Rows swapped in pairs by one turn or mirror: which row each one swaps with:
Libi: [ 1.72 -0.76  0.46  0.42  0.28 -0.88 -1.30  0.35  2.73  0.16  2.33 -1.93
  1.38 -0.79  2.63 -2.06  1.26  2.61 -0.86 -0.71]
dogul: [ 4.29 -0.79 -2.50  1.35  1.15 -0.17  0.15 -1.56  1.28  0.77 -0.32 -1.50
 -0.15 -3.17 -0.59 -1.58  0.58 -0.62 -0.11  2.75]
Zodo: [-0.57 -1.77 -2.87 -1.21 -0.92  1.49  0.31  0.88  2.43 -2.03  1.79  2.26
  2.62 -1.54  0.81  0.73  1.18 -1.12 -1.51 -2.73]
vud: [ 1.05 -0.60 -1.35  0.43  0.60 -2.90 -1.17 -0.36  2.71 -2.98  1.46 -2.60
  2.98 -2.31 -2.00 -1.87 -0.91  0.54 -3.46  0.89]
Rola: [-1.42  0.31 -1.12  3.26 -2.88  0.02 -0.75 -1.55  3.41 -0.73  2.47 -1.64
 -0.90 -1.50  0.59 -0.87 -1.67 -2.61 -0.83  2.14]
miti: [ 0.16 -1.73 -0.05  1.88  1.25  0.53  0.12 -0.39  2.02 -1.23  1.87  2.50
 -2.24 -2.17 -2.78  0.63 -0.27 -2.24 -0.72  1.08]
kasig: [-1.24  0.59 -3.28  1.06 -0.47  0.12  1.26 -1.39  0.59 -1.49  1.82  0.65
 -0.42 -3.43 -0.44  1.37 -0.84 -2.52 -3.63  2.52]
poge: [ 2.24  0.17 -0.24  3.05 -3.40 -1.03 -1.20 -3.65  0.19 -0.42  1.47  1.20
  0.00 -1.33  0.57  0.48  1.19 -2.31 -1.72  1.61]
nimal: [ 1.10  0.06 -3.23  0.02  1.01 -3.08  1.44  0.04 -1.23 -3.25  1.17  0.16
 -2.18 -2.98  0.21  1.59  0.13  0.03 -2.63  1.08]
bagak: [ 0.19 -2.82 -3.00 -0.67 -3.50 -1.11 -0.57 -2.83  2.81 -0.60  0.65  1.70
 -1.01 -0.52 -1.59 -1.84  0.16 -0.58 -0.75 -0.89]
roduz: [ 1.22 -1.80 -2.67  0.88 -3.04  0.56 -0.86 -1.59  0.19 -2.53  4.36  0.08
  2.10 -0.91  1.85  2.24  0.82 -2.81 -1.75  0.73]
gevut: [-0.37 -2.43 -3.73 -0.61 -3.91 -1.06 -0.63 -2.67  2.90 -1.32  0.49  1.20
 -0.07 -0.40 -1.42 -2.36  0.21 -0.19 -0.77 -0.59]
rog: [ 1.53 -1.39  1.25  0.47  0.82 -0.83 -1.35 -0.24  2.84  0.44  2.10 -2.38
  2.17 -1.49  1.61 -1.05 -0.32  1.96  0.36 -0.63]
desem: [ 1.56 -1.02  1.00  0.89  0.29 -1.12 -1.63 -0.58  2.55  0.50  2.06 -2.48
  0.84 -0.32  2.35 -1.60  0.68  1.86  0.07 -0.99]
zeto: [ 2.39  0.22 -1.92  2.93 -2.17 -3.04  0.15 -0.35 -0.02 -0.29 -0.92  0.53
 -2.35 -2.71  0.06 -1.97  0.97  0.39 -0.13  1.09]
Nidet: [-0.05 -3.11 -3.46 -0.56 -1.01  0.87 -0.33  2.31  1.44 -1.81  2.51  2.70
  2.01 -1.58 -0.42  0.55 -0.79  0.71 -0.64 -1.93]
gonum: [ 0.41 -2.58 -0.75  2.78 -2.18 -2.46 -0.70  0.32  0.01 -0.49 -1.65  2.05
 -1.77 -0.70 -1.72 -0.41 -0.27 -0.78  0.81  0.67]
fuma: [ 1.61 -0.48 -0.77  0.39  0.09 -4.11 -0.67  0.37 -0.31 -3.94  1.97 -1.60
 -0.71 -1.02  1.79  0.54  2.73  0.85  0.52 -0.65]
kal: [-0.50 -2.44 -3.41 -0.75 -3.55 -1.36 -0.58 -2.71  2.96 -1.42  0.74  1.02
 -0.09  0.01 -1.86 -1.29 -0.14 -0.40  0.01 -1.22]
pafi: [ 0.88 -3.96 -3.47  0.11 -1.19  0.09 -0.90  2.52  1.02 -1.41  2.11  2.11
  1.22 -1.76  0.88 -0.21 -1.86  1.21  0.42 -1.40]
zab: [ 0.71 -1.05 -0.92  0.59  0.79 -3.20 -0.77  0.96  2.12 -3.00  0.56 -2.09
  1.86 -1.86 -2.07 -1.54 -1.10  1.17 -3.78  1.14]
doz: [ 0.21 -0.41 -1.14  0.08  0.57 -2.61 -0.91 -0.21  3.12 -3.38  1.25 -2.10
  2.13 -2.41 -1.57 -2.25 -0.37  0.06 -4.18  0.86]
Tezor: [ 1.09  0.12 -1.88 -0.39 -1.54  2.73  1.57 -0.82  2.76 -1.18  1.65 -0.56
  1.54 -0.87  0.86  0.99  2.54 -3.30  0.33 -0.24]
dusar: [-0.51 -2.47 -3.13 -0.51 -4.01 -0.57 -0.42 -3.26  2.98 -0.85 -0.30  0.70
  0.60  0.10 -1.48 -0.73 -0.34 -1.05 -0.44 -0.16]
velim: [ 0.26  0.11 -4.30  2.24 -1.23 -2.87  1.03  2.42  0.78 -3.15 -1.25 -0.41
 -0.07 -3.62 -0.14 -1.77  0.16 -0.89  0.01  0.76]
guva: [ 0.54 -1.82 -2.09  1.90  1.27  0.57 -0.40  1.26  0.44 -1.48  0.77 -2.51
  0.66 -3.59  0.28  1.44 -2.74 -1.85 -2.49  2.80]
nepa: [ 1.78 -0.87 -0.85  1.00 -0.53 -1.40  0.56  2.98  1.43 -0.21  2.99 -2.12
 -0.17 -0.89  1.21 -1.49  1.84  2.73 -0.27  0.12]
Suv: [-0.39 -2.80 -0.43  2.08 -2.32 -1.61 -1.61 -0.68  0.07 -1.22 -0.19 -0.71
 -0.18 -0.23  1.43  0.55  1.45 -1.17  3.55 -0.79]
mepi: [-0.37 -1.66 -1.12  1.94  0.88  0.46  0.17 -0.08  1.68 -1.11  1.98  2.66
 -2.11 -2.21 -3.58  0.64  0.28 -2.10 -0.83  0.69]
moku: [-0.53 -2.42 -0.80  2.98 -2.02 -1.31 -1.22 -0.62  0.49 -0.16 -2.05  0.84
 -1.50 -1.45 -0.25  0.18  0.77 -1.23  2.67  0.40]
buguv: [ 0.04 -0.30  1.58  0.36  1.25 -0.60 -1.66 -1.51  3.75 -1.29  0.64 -1.50
  3.08 -2.09  1.84  0.25  0.03 -0.71  1.14 -0.29]
nena: [ 2.66  0.36 -0.95  2.84 -2.24 -3.19 -0.88 -0.79  0.22 -0.20 -1.03  0.17
 -2.61 -2.33 -0.03 -1.95  1.04 -0.47 -0.70  0.91]
gini: [ 4.16 -1.48 -2.57  1.48  1.22 -0.04  0.63 -1.38  0.76  0.33 -0.55 -0.32
  0.24 -3.41 -0.30 -1.47  0.43 -0.54  0.24  2.93]
bufe: [-0.51 -2.36 -3.42 -0.41 -0.49  1.18  0.69  1.58  1.58 -2.17  1.53  1.97
  2.97 -1.87  0.32  1.04  0.58 -1.19 -1.19 -2.79]
Puneg: [ 0.77 -0.74 -3.35  0.31  0.45 -1.92  1.31 -0.37 -1.26 -2.83  1.48  0.45
 -1.60 -3.58 -0.37  1.43 -0.55 -0.56 -3.81  2.14]
kege: [ 0.95 -1.83 -3.34  1.21 -1.35  0.84 -0.35  1.11 -0.04 -3.32  3.99 -1.17
  3.23 -2.01  2.10  1.53 -0.30 -1.73 -2.31  0.34]
lir: [ 0.46 -0.93 -1.76  0.82  1.23 -0.39  0.62 -0.93  1.04 -0.89 -0.41 -2.36
  1.07 -2.72  0.03  1.34 -2.77 -2.40 -2.66  3.40]
fasu: [ 1.66 -1.31 -1.56  2.12 -4.51  0.28 -0.48 -2.64  0.08 -1.67  3.55  0.62
  1.49 -1.03  1.88  1.72  0.93 -1.80 -1.05  0.82]
nadip: [ 2.05 -0.77 -0.65  1.75  0.10 -0.79  0.54  3.48  0.65 -1.43  3.47 -0.81
 -0.46 -0.57  0.07 -1.52  1.88  2.06 -0.55  0.53]
kaves: [-0.13 -0.33 -1.68 -0.23 -2.31  2.09  1.51  0.43  3.04 -1.16  1.95  0.09
  2.39 -1.25  0.56  1.28  2.35 -3.18 -0.69 -1.38]
Midal: [-0.05 -2.92 -2.70 -0.96 -0.73  0.96  0.18  1.41  2.16 -1.52  1.64  2.37
  2.69 -2.07 -0.22  1.00 -0.33 -0.75  0.12 -2.98]
zomi: [ 1.30 -0.02 -1.02  0.16  0.28 -3.72  0.84  0.67 -0.39 -4.53  1.76 -1.56
 -1.16 -2.33  1.63  1.68  1.42  0.64 -0.82 -0.53]
detup: [ 2.07 -0.07  0.24  2.30 -2.82 -2.09 -1.18 -3.63  0.13 -0.40  0.00  1.01
 -1.57 -1.88  0.15  0.02  1.45 -1.98 -1.08  1.47]
zepe: [ 1.58 -0.04  1.18 -0.15  0.74 -0.75 -1.85 -1.51  3.62 -0.31  0.80 -2.45
  2.32 -1.40  1.89 -0.84  0.65  0.73  0.41 -0.56]
Megap: [ 0.21 -2.74 -2.06  1.37  0.62  0.03 -0.84  1.96 -0.31 -2.86  2.55 -2.86
  2.15 -2.34  1.62  1.89 -2.00 -1.91 -1.68  1.18]
miz: [-0.87  0.96 -2.26  1.52 -0.70  0.36  1.30 -1.35  1.42 -1.52  1.86  0.22
 -0.66 -3.53 -0.52  1.54 -1.32 -3.17 -3.54  2.17]
fup: [ 0.92 -0.65 -1.24  0.10  1.49 -2.64 -0.41 -0.60  2.27 -2.49  1.02 -1.86
  2.29 -3.04 -1.80 -1.74 -0.05  0.22 -4.31  1.33]
nebo: [-0.33 -3.08 -0.30  2.69 -2.08 -1.46 -2.39 -0.04  0.74 -1.92 -0.29 -0.60
 -0.59 -0.61  1.98  0.30  1.85 -0.86  2.84 -0.17]
ravat: [-0.08 -3.12 -2.75  1.36  0.60  0.68 -1.04  1.78  0.55 -3.46  1.87 -2.60
  1.74 -2.59  2.23  2.01 -1.24 -1.91 -1.53  1.57]
bori: [ 0.11 -1.00  0.08  0.93 -1.38 -2.55 -1.16 -0.47  0.94 -2.60  1.48 -1.46
 -1.15 -0.11  2.26  0.16  2.57  0.36  2.42 -1.82]

nepa is swapped with kaves
miti is swapped with gini
poge is swapped with nimal
Rola is swapped with velim
rog is swapped with Midal
zomi is swapped with fasu
mepi is swapped with dogul
moku is swapped with guva
miz is swapped with zeto
desem is swapped with bufe
gonum is swapped with lir
Suv is swapped with Megap

Rows swapped in pairs by one turn or mirror: which row each one swaps with:
pem: [ 1.67 -0.03 -1.50 -1.75 -2.71 -1.34 -1.39  3.16 -2.18  1.96 -3.67 -0.17
 -2.79  3.06  1.78  0.50  3.59  1.00]
Sepa: [ 0.27 -0.20 -0.88 -2.88 -3.03 -0.57 -0.87  3.47 -1.30  1.37 -4.23 -0.46
 -1.32  2.21  0.72  0.71  5.00  0.92]
lifo: [ 1.38 -0.67  1.45  1.04 -3.70 -1.68  1.35  2.12  0.15 -0.12 -2.54 -0.31
 -0.28  2.09  3.16  2.45 -0.54 -2.93]
Folod: [-0.83  0.47  1.11 -1.74 -0.38 -5.78  1.65 -0.32  0.07  2.09 -0.36  0.62
  0.98  0.99  3.56  2.02  3.61 -1.61]
furof: [ 0.56  1.69  2.03 -1.41 -1.13 -5.75  1.31  1.43 -0.89  2.03 -0.56 -2.34
  0.95  0.19  1.57  2.84  3.05 -3.08]
Gen: [ 0.29 -0.99  2.10 -2.69  0.57 -3.64  0.79  0.64 -0.20  1.94 -1.01 -0.72
 -0.04 -1.35  0.99  0.95  5.18 -2.94]
pofu: [ 1.13 -0.33  2.73 -0.96 -0.59 -5.40  1.18  0.93 -1.36  2.73 -0.19 -1.22
  1.88  1.44  1.49  3.59  3.21 -0.31]
Soso: [ 0.75 -0.18 -0.22 -1.08  0.29 -3.47 -0.74 -0.87 -2.79 -2.52 -3.35  1.59
 -0.57 -0.76 -0.81  3.02  3.59 -0.52]
Barib: [ 0.54 -1.04  0.09  0.33 -2.52 -1.12  0.59  2.53 -0.16  0.09 -1.78 -0.34
 -0.13  2.75  1.41  0.70  0.95 -5.43]
Sutud: [ 1.52 -0.46  0.46 -2.20 -0.53 -2.31 -1.70 -2.38 -3.16 -1.65 -4.07  2.09
 -0.07  0.16  0.42  1.87  3.91  0.57]
biseg: [ 0.49  0.13 -0.05 -3.37 -2.64  0.38 -0.86  2.25 -2.48  2.79 -3.66 -1.02
 -2.18  2.32  1.96  2.67  3.91  1.32]
Sabez: [ 2.99  0.14  0.96  0.53 -1.73 -0.55  1.54  0.61 -1.05  0.00  0.19  0.50
  0.01  3.59  2.03  1.80  0.35 -3.00]
Varin: [ 0.74  0.01 -0.48 -1.94 -1.58 -2.12 -0.77 -1.81 -4.83 -2.08 -2.33  1.35
  0.95 -0.11  0.14  3.20  4.06 -0.08]
seki: [ 1.05  0.70  0.49 -1.86 -2.89 -0.05 -1.25  2.11 -2.03  1.51 -4.10  0.31
 -3.41  2.19  1.29  2.14  3.88  1.66]
mav: [ 1.70 -1.34  1.69  0.80 -2.57 -1.31  1.95 -0.21 -3.30  0.51 -0.92  0.64
  0.64  2.15  3.67  0.00  1.87 -4.07]
peki: [ 1.56  0.56 -0.44 -2.08 -1.02 -3.45 -2.88 -1.99 -3.67 -1.14 -1.72  1.95
  0.22  0.47 -0.05  4.00  2.57 -0.55]
Daf: [ 1.72 -2.30  0.33  0.59 -2.92 -1.97  1.31  1.19 -1.34  1.26 -0.20  1.08
  0.27  2.29  1.88  1.12  0.81 -4.96]
Karum: [ 1.38 -1.27  1.92 -3.33 -1.20 -5.15 -0.31 -0.50  0.34  2.02 -0.01  0.24
  1.55  0.72  3.28  2.31  2.33 -1.33]
pag: [ 0.91  0.31  0.19 -2.07 -1.95 -2.57 -0.47 -2.03 -4.30 -1.84 -3.82  2.93
 -0.83  0.78  0.18  2.87  4.32 -1.97]
Kizu: [-0.09  0.59  2.91 -1.61 -1.70 -2.97  2.05  1.74  0.71  2.17 -0.81 -2.34
  0.77 -0.29  0.52  2.45  3.88 -1.41]
nuba: [-1.16  0.69  1.49 -1.04 -0.96 -6.18  0.69  1.34 -1.16  1.87 -1.63 -1.21
  1.93  0.96  1.47  1.77  4.40 -3.12]
zaz: [-1.20  1.39  1.69 -2.40 -1.70 -5.14  1.38  1.67 -0.68  1.20 -0.31 -2.17
  1.51  0.61  2.43  3.17  3.31 -1.20]
mal: [ 0.75 -1.21  0.35  0.47 -4.34 -1.83  2.16  0.80 -1.75 -0.48 -0.85  1.48
  0.71  3.03  2.24  0.84  0.42 -3.80]
fel: [ 0.96  0.73 -1.18 -2.30 -2.99 -0.74 -0.70  2.12 -0.83  3.16 -3.45  0.05
 -3.30  2.42  0.80  3.52  2.37  1.10]
zavi: [-0.02  0.27  1.02 -3.18 -0.70 -3.49 -0.87 -2.36 -3.68 -2.13 -2.68  0.79
  0.26  0.85 -0.16  2.80  2.99  0.27]
gisiv: [ 0.45 -0.09  0.80 -1.72 -1.05 -5.56  1.32  0.63  0.04  2.82  0.36 -0.96
  0.88 -0.32  2.53  0.87  3.78 -1.82]
fub: [ 1.94  1.13 -0.81 -1.72 -4.33 -1.43 -2.53  2.14 -2.19  2.62 -2.42  0.59
 -2.19  2.82  0.11  3.26  2.17  0.91]
Lova: [ 1.49 -0.50  1.93 -2.13 -1.43 -5.21 -0.24  0.60  2.24  2.63 -2.50 -0.86
  0.13  1.54  2.06  3.34  4.81 -1.03]
Mese: [ 1.64 -0.26  1.00  1.98 -3.21 -1.86  1.83  2.08 -1.32 -0.21 -1.19 -0.24
 -0.66  0.66  2.51  1.66  0.22 -4.03]
tozi: [ 1.61  1.59  2.78  0.91 -3.74 -2.34  1.66  1.41 -1.52  0.38 -1.63  1.33
 -1.84  2.31  2.45  2.94 -0.15 -3.00]
lunod: [ 2.57  0.57  1.57  1.38 -2.16 -1.95  0.67 -0.58 -1.57 -0.77 -2.58  1.73
 -1.68  3.05  3.46  3.04  1.88 -4.59]
Zoneb: [ 0.17 -0.55 -0.14 -2.25 -4.20 -0.08 -1.02  2.41 -2.24  1.45 -2.54 -0.09
 -3.05  4.08  1.03  1.99  2.20  1.24]
Zefa: [ 0.97 -0.69 -0.67 -2.45 -0.25 -1.51 -1.39 -1.71 -4.59 -1.51 -2.31  1.90
  0.19 -0.60  0.08  2.10  3.01 -1.06]
Fiba: [ 0.89 -0.07 -0.40 -3.97 -3.72 -1.01 -1.55  2.75 -1.41  1.67 -4.04 -1.12
 -2.71  2.08  1.16  2.94  4.37  0.17]
Nog: [ 1.71 -0.20 -0.51 -1.68 -0.87 -3.69 -0.97 -3.00 -4.14 -0.93 -3.75  1.60
  0.17  0.27  1.30  3.34  2.06 -0.35]
poza: [ 0.93 -0.30  1.12 -1.71 -1.31 -1.56  0.20 -2.39 -4.22 -1.78 -4.32  2.40
  0.64  0.01 -0.42  2.45  2.85 -0.60]
Dogo: [-0.39 -0.05  0.04 -1.03 -0.59 -1.75 -0.84 -0.63 -4.68 -2.65 -4.09  2.14
  0.07  0.15  0.51  1.96  4.61 -1.67]
tavus: [ 1.20  0.95 -0.41 -2.24 -3.60 -1.05 -0.83  3.38 -3.27  2.83 -3.85 -0.73
 -1.85  1.62 -0.13  1.68  3.20  1.25]
Fiz: [ 2.54 -0.56  2.29  1.24 -3.05 -1.62  1.43  2.21 -2.91  0.82 -3.64 -0.78
 -1.40  1.44  1.79 -0.19  2.29 -4.19]
kemas: [ 1.06  1.10 -1.30 -2.53 -4.16  0.15 -0.63  2.94 -2.32  1.50 -2.67 -0.48
 -1.58  2.48  0.50  2.30  4.06  1.72]

Mese is swapped with gisiv
Daf is swapped with furof
zaz is swapped with mal
fub is swapped with peki
pofu is swapped with Sabez

